One vector is turned by the same rotation once a step. Each row is the vector after some number of steps, and that number follows the row.
The counts run from 0 to 666.
[113 111 109 153 103 139 129 140 110 130 103 131 118 113 130 124 162 158
 110 122 158 139 115 142 160 101 126 135 137  88 124  92 125  64 158 134
 174 101 137 166  76 143 159 131 125 129 171  99  69 110  91  92]
411
[109 124  69 166 137 122 141 145 104 152  80 114 112 150 108 142 173 156
 119 103 139 158 124 138 162 110 116  91 112 145 123 159 100  89 143 174
 157 140  77 131  95 124 160 145 115 100 143 119 101 151  77 120]
32
[ 89 120  67 126 146 104 125 149 153 116  60 107 130 133 115 121 161 158
 118 118 145 164 135 153 138 138 132 126 126 124 114 156  98  92 132 120
 170  97  67 151 110 163 140 146  85 135 104 137 111 158  83  91]
458
[106 126  91 132 110 121 133 141 134 106  86  99  89 115 113 126 149 157
 121 103 124 164 133 139 154 112 162 145 115 122 119 104 118  60 155 113
 149  97 105 150  63 148 141 126 125 122 156 121  73 125  71 105]
597
[104 123 120 126 136 106  95 130 150 109  98 123 126  73 134 125 153 170
 127 135 123 163 139 175 111 128 149 149 132  95 131 138  95  86 159 128
 171  99 109 140  90 164 159 153  86  90 137 123  69 113 110 114]
85
[ 98 121 121 156 152 117 111 157 134 111  87 139 123  84 139 144 160 159
 112 124 137 154 115 165 101 112 148 123 122 128 114 176  97  93 144 157
 184 101  70 131 116 149 164 150  76 113 115 143  90 142  88 134]
266
[111 133  71 139 111 115 135 144  91 155  93  81 104 155 109 130 157 165
 123 109 125 145 141 136 163 108 144 105 114 121 118 114 121  70 156 163
 149 126 106 138  62 125 157 151 133 103 150 112  85 148  79 116]
408
[ 57 151 102 141 121 136 115 125 145 119  91 123 138 106 140 111 164 140
 123 163 185 132 175 132 169 128 105 145 120 126 138 150 111  96 166 122
 144 103  88 143  69 120 137 137 120  90 141 112 100 118 126  79]
141
[106 122 117 187 108 155 139 153  79 146 112 144 112 107 138 145 169 137
 102 124 159 134 133 153 144  90 113 114 126 107 117 125 118  77 156 170
 170 122 115 138  61 119 177 147 128 107 163 100  84 121 100 116]
13
[116 138  87 133 108 103 143 150  84 136 102  98 106 121 112 118 157 171
 130 110 129 136 108 122 154  83 139 117 105 126 123 122 142  69 179 163
 162 107 119 152  70 117 152 134 132 107 156 133  86 131  83 113]
603
[122 114  83 135 162 102 155 146 122 131  81 142 134 120 114 134 174 162
 120 108 156 142  92 139 126 105 120 120 122 133 116 182  89  96 142 158
 194 120  72 143 126 145 148 127  92 119 130 142  94 143  81 113]
447
[105 142  84 105 125  92 115 128 145 107  86 111 120 102 117 102 149 151
 129 136 122 168 171 163 116 140 144 163 120 104 134 134  88  92 163 101
 171  98  96 140  84 165 134 147 106  91 125 140  78 131 113  97]
491
[ 89 111  81 126 127 111 118 148 147 102  77 119 135 110 122 104 155 174
 128 123 142 163 116 138 135 128 123 154 128 110 129 140 113  86 152 104
 185  80  96 174 123 158 141 135  76 138 120 132 103 132  91  81]
263
[ 97 126 124 112  99 114 110 143 105 134  83 131 145 107 152 112 159 152
 116 139 153 122 149 180 133 118 146 155 158  90 128 115 112  95 171 119
 190  94 130 148  81 167 146 141  94 112 115 122  77 136 133  96]
101
[ 62 147  83 130 128 119 124 146 100 121 126 114 116 149 109 104 156 167
 131 135 132 138 136  84 161 105 131 144  90 135 126 134 142  79 181 142
 164 118  73 177  86 107 134 121 129 119 150 123  99 132  90 105]
571
[111 120  90 168 120 148 136 124 133 130 103 120 114 111 114 130 163 137
 111 132 148 160 151 143 156 115 121 132 123 100 129 104  98  64 146 132
 154 123 118 144  60 139 165 143 136  97 175  87  69 107  88  97]
11
[107 115  89 161 140 117 134 162  94 138 107 157 137 125 123 124 172 173
 119 123 143 135  86 121 135  92 102 122 116 121 127 165 114  94 164 170
 202 114  87 171 131 130 160 132  94 126 140 125 105 134  86 114]
47
[130 130  99 147 133 110 147 142  97 142  99 103  99 110 117 146 160 158
 121 105 135 146 110 149 136  87 154 102 118 130 116 139 111  69 156 178
 157 126 105 123  68 126 164 144 124  88 159 133  69 132  80 137]
610
[ 66 150 117 150 144 131 120 155  93 134 131 136 124 132 130 137 164 150
 110 143 137 124 140 103 136 100 156 127  96 136 111 148 127  91 167 180
 171 135  53 156  88  95 153 129 117 107 142 115  92 140  90 144]
569
[109 146  79 132 121 112 139 141  72 146 129 115 107 145 104 115 160 158
 123 126 118 141 140 108 137  94 132 129 101 110 118 119 128  77 177 165
 170 136 105 157  65 111 153 138 143  97 166 119  81 126  86 127]
195
[118 112  97 146 151 112 158 151 119 124  84 160 139 109 122 134 170 147
 107 120 173 139 105 142 112 105 112 131 129 122 109 181  87 102 144 155
 200 115  77 138 123 153 152 134  94 125 124 149  93 144  92 115]
650
[ 61 151 131 172 140 141 118 153 118 113 123 143 106  96 143 142 165 129
 110 145 141 140 154 124 130 108 149 138  96 143 119 161 104  91 159 159
 160 123  53 135  78 105 153 125 119 109 148 111  88 124 102 139]
364
[ 56 137 117 150 114 151 103 151 108 111 123 123 119 123 135 124 159 142
 102 145 142 140 166 118 152 113 155 150 110 103 113  93 141  72 160 127
 175 100  87 175  77 122 150 141 117 140 138  97  86 127  97 113]
378
[ 97 123 118 165 159 120 105 147 134 126 105 139 130  77 129 132 165 177
 126 137 148 153 100 143 119 108 116 115 113 117 128 177 111  85 152 178
 172 104  89 146 116 132 170 155  79 103 133 132  92 122 100 118]
258
[121 103 112 170 145 131 142 142 138 123  75 143 123  86 132 151 172 149
 113 106 172 154  91 164 138 104 120 117 136 126 122 161  87  81 135 155
 168 113  98 128 103 148 164 133  98 112 153 123  78 122  85 109]
437
[ 97 116  71 144 125 119 126 134 142 138  78 105 143 123 120 112 168 181
 127 132 167 147 114 135 169 118  91 114 131 100 135 142 123  80 147 135
 163  91 114 168 107 139 151 150  97 120 138 115 107 129  92  67]
442
[104 132  56 133 134 105 131 134 132 144  83 105 150 130 107  99 167 174
 127 129 170 144 120 131 156 116  87 111 122 109 137 159 116  85 146 144
 168 103 106 161 102 139 148 158 107 106 130 128 109 137  95  71]
645
[ 67 145 124 151 147 144 127 143 146  94 111 156 115  79 136 135 162 125
 114 148 167 146 159 123 127 119 139 170 102 136 123 151  96  93 161 125
 167 117  55 134  77 127 139 118 119 110 158 117  83 101 104 116]
159
[ 72 156  84 133 114 117 130 144  87 158  97 127 135 166 128 114 168 143
 126 146 164 115 169 117 167 108 111 129 114 146 129 150 108 115 175 159
 167 141  74 144  76 113 132 126 131  92 133 114 108 154 124  94]
538
[119 111 114 174 143 134 143 143 140 131  71 141 125  82 135 147 170 147
 106 115 177 146 111 172 127 106 117 112 129 124 120 173  85  89 130 165
 170 110  87 117  99 145 164 148 100 108 139 129  86 132  89 111]
641
[138 111  93 138 122 107 167 148  81 149  96 142 133 121 122 126 175 161
 115 109 173 120  84 136 139  80 114 118 139 111 112 148 111  82 162 165
 198 115 120 147 100 140 155 130 112 115 153 133  83 133  87 106]
626
[ 63 163  92 140 139 120 126 154  90 136 129 126 117 149 120 120 162 146
 120 143 142 129 158  97 142 106 139 135  90 140 113 150 130 100 171 167
 177 132  55 157  84  98 146 135 128 111 138 122 104 144  96 134]
366
[ 72 136 104 135 106 137 130 136 125 117  89 152 141 116 142 103 168 128
 123 153 187 121 159 126 159 119 102 174 135 121 136 134 102 106 171 104
 175 109  93 155  82 143 122 109 121 118 146 103  98 119 130  67]
337
[ 66 157 123 149 146 134 126 142 116 128 130 160 141  93 141 121 172 136
 114 165 178 115 149 108 130  99 119 153 104 122 119 167 113 104 171 159
 183 123  68 148  85 104 146 129 121  98 149 125  90 115 118 116]
152
[ 60 150  81 130 109 120 135 163  93 113  88 127 109 156 122 112 161 135
 124 130 145 134 156 104 152 111 133 150  93 156 116 145 120 106 175 131
 173 115  54 157  88 119 118 107 128 139 126 127 116 154  98 101]
359
[124 106 110 161 155 135 139 134 124 152 103 141 137 107 127 142 177 162
 109 123 169 136 104 151 141 103 115 108 139 101 122 142  99  78 137 177
 174 128 109 142  95 135 180 146 106  96 162 107  66 117  83 110]
429
[ 99 127  85 138 162  96 113 157 117 137  96 123 127 128 114 133 162 178
 124 121 113 156 118 142 111 118 142 113 106 129 117 175 103  96 154 177
 184 119  64 147 121 138 162 158  88 100 111 137  97 155  84 136]
64
[117 109 109 151 145 116 145 162 115 131  80 156 141 111 129 140 174 155
 106 106 170 134  93 149 124  99 127 122 134 123 109 169  93  96 142 163
 200 112  79 145 125 151 155 127  88 134 124 138  90 151  89 116]
446
